In the rows, zero is written as 128.
Named turns come first, each shown by rows before and after it. Which turns, in which order, take the first row of each pair that follows to the second? Write the first one first, as in the answered first pair.
turn q_413:
[108 105 117 174 139  64 148  91  91 110 143 112  93 125 127]  ->  [106 138 135 159 123  76 153  70  94 101 140 112 101 106 102]
[141 108  73 107 115 180 123 124 159 131 135 122 121 153 151]  ->  [147 114  75 118 114 176 108 109 145 134 137 109 123 153 164]
[ 92 103  86 130 107 126 151 124 154  92 119 170 142 139 106]  ->  [105  90  81 164 121 113 131 139 139 107 118 150 131 150 140]
turn q_240:
[116 129  95  85 159 177 139 192 176 133 142 118  85 136  79]  ->  [ 97 155 137  89 143 143 156 180 148 123 136 115 102 105  50]
[ 97  87 113 134 135 111 141 141 149 120 125 161 129 144 121]  ->  [ 87  99 120 127 125 101 149 137 133 112 122 158 130 129 108]
[143 164 149 145 149 128 107 109  96 139 124  96 102 125 142]  ->  [148 148 124 145 156 150 107 116 109 148 127 101  98 145 155]
turn q_966:
[ 94 108 110 115 121 111 149 151 140 114 128 149 130 133 116]  ->  [120 121  89 119 115 149 123 119 150 125 132 146 121 149 135]
[127 125 101 138 110 130 123  98 128 125 134 130 143 130 138]  ->  [118 128 124 135 107 110 126 104 121 119 136 132 146 113 123]
[129 102 131 156 146  89 120 122  94 125 130 114 100 127 149]  ->  [139 105 118 151 146  97 115 112  97 125 132 113  91 129 156]
turn q_741:
[117 166 142  98 119 146 132 127 136 123 120 139 140 108 102]  ->  [154 129 112 136 132 152  96 121 123 153 128 116 113 143 162]
[104 105 117 115 128 117 124 137 136 140 136 137 124 117 125]  ->  [123 142 136 108 119 139 115 118 126 144 131 120 125 110 113]
[122 128 159 130 129  97 148 143 116 112 124 131 144 116 108]  ->  [151 147 158 151 129 115 122 126 102 134 126 106 131 124 127]
[131 155 137 117  95  84 168 139 114 125 126 143 143 119 106]  ->  [173 167 129 156 102 107 139 120 101 136 132 113 121 131 147]
Pairs:
Between the rows of a pair lie 2 to 3 turns.
[164 118 134 180 126 116  92 114  73 162 135  74 118 136 189]  ->  [ 89  90 162 159 116  46 151 169  69 132 131 107 142 102 138]
q_966 q_741
[102 129 137 115 115  76 143 136 105  90 115 107 139 115  81]  ->  [151 160 153 129 118 110 109 111  84 107 115  71 126 117 106]
q_413 q_741
[140  36  93 173 157  73 112 142  81 152 133 130 118 169 211]  ->  [ 69  59 112 152 106  18 157 121  81 114 125 162 163 120 134]
q_413 q_741
[ 77  71 133 112 108 105 221 143 155  79 102 136 151 146 113]  ->  [135  50  94 168 133 124 163 131 129 121 109  96 121 194 194]
q_741 q_741
[118 144 157 146 102  88 126 120  97 114 101 136 143 103 123]  ->  [132 172 158 121  97 132 118 101 120 119 104 136 140 105 109]
q_413 q_741 q_413
